0:   0.0  2.2  -0.1  0.7  1.3  0.2  0.3  -2.2
1:   -1.1  -0.1  0.3  1.3  -1.2  1.6  -0.2  0.4
2:   0.1  0.0  -0.2  0.0  0.2  -0.4  0.1  0.4
3:   -0.4  1.3  -0.8  0.2  -0.7  0.0  -0.4  -1.7
4:   0.4  -1.3  0.1  0.0  -0.7  0.7  1.2  2.1
5:   0.6  -0.2  -1.1  0.6  -0.1  0.5  0.0  -2.1
6:   -0.3  -1.3  1.6  -0.7  -0.2  -2.5  0.2  2.2
7:   0.1  0.7  -0.3  1.8  1.6  1.8  0.2  -1.3
8:   1.9  0.4  0.1  -0.6  1.0  -0.2  -0.9  -1.7
9:   -2.7  0.0  -0.3  -0.6  0.9  -1.1  0.1  -0.2
10:   -0.8  1.4  -0.1  -0.4  0.7  -0.4  -0.4  -2.3
11:   0.8  -0.7  -1.4  -0.4  -0.6  -1.1  0.0  -0.7

  -0.9  0.5  0.1  0.2  1.2  0.4  -0.3  -1.0 --> 10 2 0
  0.9  1.9  0.5  0.0  1.6  0.0  0.1  -1.8 --> 0 10 8
  1.6  -0.3  0.2  -0.6  1.0  -0.5  -1.1  -2.1 --> 8 5 10
  0.9  -0.3  0.8  0.9  -0.1  0.1  -0.7  0.6 --> 2 1 4
  0.3  0.9  -0.5  1.3  0.7  1.1  0.4  -1.2 --> 7 5 0
  0.8  0.3  0.9  1.8  -1.5  0.3  2.0  1.8 --> 4 1 2
  -0.2  0.9  -0.2  0.8  -1.5  0.4  -0.8  -0.6 --> 3 1 2
  -0.5  0.0  0.5  -0.4  -0.1  -1.2  -0.2  -1.6 --> 10 3 2
  -0.1  -1.3  -0.5  -0.8  -0.7  0.9  0.5  1.5 --> 4 2 1
  -2.8  0.1  -0.9  -0.7  0.5  -3.1  0.2  -0.7 --> 9 10 2
  0.2  -2.3  1.6  -1.8  -0.1  -1.4  0.1  2.6 --> 6 4 2
  -0.3  2.3  -0.4  1.6  -0.4  0.7  -1.4  -1.0 --> 3 0 10
  -0.1  -1.2  0.1  -1.6  -1.2  -2.5  -0.2  2.2 --> 6 2 4
  -0.2  2.6  0.0  2.2  -0.2  0.9  -3.2  -1.1 --> 3 0 7
  -0.2  2.7  0.3  1.7  -1.2  0.8  -2.5  -1.2 --> 3 0 10
  -1.0  0.4  0.7  -0.9  0.4  -0.9  -0.1  -1.2 --> 10 9 2
